In the rows, 128 means zero.
One hidden turn or mirror swaps the rows below in pairs. Which row is each named row swapped with?
The rows were stretched afterwards, more along some directions than others.
bipa: [113 124 109 163 153 111 144 157 138 131 135 158 113 109 163 118 110 155
 149]
dalev: [132 141 114 156 132 149 103 147 114 131 129 159 139 132 123 145 115 141
 152]
mami: [130 121 114 109 113  84 123 135 103 120 121 136 102 114 105 131 110 125
 131]
Ket: [119 145 150  72 138 103 114 113 100  95 117 128 123 140 139 156 145 136
  96]
gib: [122 124 120 141 118 161 115 159 116 138 121 146 132 121 132 145 116 148
 155]
bude: [127 138 111 153 126 143 110 157 117 142 116 165 134 120 135 150 120 154
 158]
Nunam: [120 143 150  74 125 107 114 111  92  92 108 136 125 134 135 151 146 136
 105]
diro: [133 123 111  98 123  71 127 134 115 128 119 144 101 115 119 147 122 132
 120]
zak: [147 137 134 125 133  75 112 122  85 124 114 167 130 117 152 111 141 144
 103]
musa: [144 107 121 124 116  66 143 132 111 130  93 133 134 128 146 137 110 104
 154]
Gul: [127 155 159 139 122 128 124 125 142 123 147 121 133 130 111  99 152 141
 114]
Mafi: [140 113 116 126 123  74 146 134 108 136  93 143 136 125 151 143 104 112
 155]
soso: [133 160 161 133 124 123 112 117 136 115 150 132 144 136 106 111 155 137
 108]
nele: [115 138 151  73 124 126 120 121  98  97 115 131 126 133 132 140 141 144
 109]
Pupi: [146 142 130 126 133  68 124 125  96 137 110 174 130 114 162 117 145 148
 110]
Gek: [126 136 138  90 100 107 159 131 139 138 128 123 143 110  91 151 129 114
 143]
Kinob: [125 115 124 107 122  92 137 120 109 115 124 129 100 114 135 139 120 121
 122]
fure: [123 161 157 141 122 135 124 113 134 114 145 123 143 130 113  98 139 135
 122]
sosu: [150 135 137 123 138  69 107 121  89 120 112 162 131 122 156 115 143 138
  98]
dasa: [129 139 142  94 102 112 167 128 142 133 131 125 149 116  93 142 130 108
 151]
bif: [130 108 123 104 125  80 133 129 112 125 116 138  95 113 130 140 117 126
 115]
zatev: [127 133  92 165 141 105 126 156 141 145 128 161 113 114 134 111 111 158
 153]
tobuk: [132 144 134  93  98 107 150 127 131 144 128 139 153 119  83 156 135 114
 146]
Pokob: [136 140 149  76  98  94 165 123 135 139 113 125 147 120 101 143 143 113
 136]
luzag: [130 157 157 140 125 122 121 120 134 120 143 135 142 134 111 103 161 139
 110]
gefuv: [126 126 100 167 143 116 141 148 137 137 136 163 126 116 145 116 101 144
 160]
Fafeb: [130 118 104 167 152 102 129 154 144 133 127 164 116 119 141 109 107 146
 146]
vumar: [130 116 126  99 119  77 123 126 108 121 122 125  98 118 129 136 124 130
 108]
bega: [131 136 141  90 102 108 150 133 135 138 132 124 148 105 101 150 132 113
 137]
Ran: [122 121 143  94 108 111 159 142 137 130 126 121 153 122  98 158 132 109
 150]
fis: [126 163 147 136 124 122 113 121 140 133 142 132 140 129 104 106 156 146
 120]
vor: [127 124 103 179 142 117 126 152 135 135 134 156 110 114 145 109 105 150
 155]
Nali: [141 104 116 122 124  62 146 138 118 138  93 141 135 119 151 139 104 109
 152]
Keti: [121 127 107 175 150 116 130 142 137 125 136 156 113 126 152 115 109 144
 148]
Birod: [126 126 111 151 127 140 105 158 130 136 113 160 121 131 122 145 110 144
 151]
bapi: [114 142 143  71 122 110 120 112  85 103 107 137 125 134 133 152 147 140
 110]
Fef: [137 103 116 123 120  74 150 141 111 135  92 135 134 122 152 142 103 111
 158]
vivi: [129 136 139  90  99 100 166 126 138 133 120 124 151 125  91 152 134 104
 150]
fipeb: [144 111 117 123 118  75 149 138 111 138  94 141 134 123 145 143 106 112
 159]
Rugon: [121 148 162 130 132 121 125 117 142 113 143 121 143 140 122 114 156 133
 112]
Rik: [127 142 145  94 106 111 161 125 143 132 131 128 151 122 103 159 131 113
 145]
mus: [124 153 155 144 126 133 122 120 140 116 150 127 141 128 108  98 146 136
 118]
sozi: [126 123 117  96 124  75 140 132 114 126 118 140  98 107 131 140 119 137
 125]
gege: [110 137 149  84 135 112 113 117 100  92 114 126 115 132 140 145 139 137
 103]
vuna: [130 150 156 134 121 121 120 115 130 123 143 125 144 128 113  96 155 135
 114]
Kap: [123 134 142  90 106 110 159 121 138 135 129 121 149 115 103 157 137 106
 147]
nazol: [137 146 161 148 121 130 127 123 140 126 137 127 145 133 121  97 153 130
 122]
kobi: [117 131 149  81 138 112 120 121 109  96 116 151 117 130 145 154 142 137
  97]
gazop: [127 131 134  91  97 104 166 129 137 149 120 121 148 111 103 149 130 113
 153]
barud: [112 136 152  76 135 111 118 112 100  98 116 130 117 132 146 158 145 136
 101]
sas: [148 138 141 127 139  74 114 122  95 121 114 161 127 123 160 109 146 144
 101]
zaf: [124 125 109 148 127 141 110 159 115 139 115 154 138 126 134 147 122 146
 158]
luso: [147 132 136 131 134  72 113 118  91 127 114 165 127 115 157 112 136 137
 103]
Bevil: [122 158 159 125 122 127 123 120 122 116 141 137 144 136 100 110 155 144
 114]
rabor: [125 138 105 150 128 145 109 160 117 141 122 167 132 114 121 147 112 149
 159]
kofeb: [129 140 106 151 131 139 102 156 123 141 121 165 136 125 118 144 118 150
 158]

gefuv is swapped with vumar
zaf is swapped with bapi
Pokob is swapped with nazol
Nali is swapped with luso
Mafi is swapped with sosu

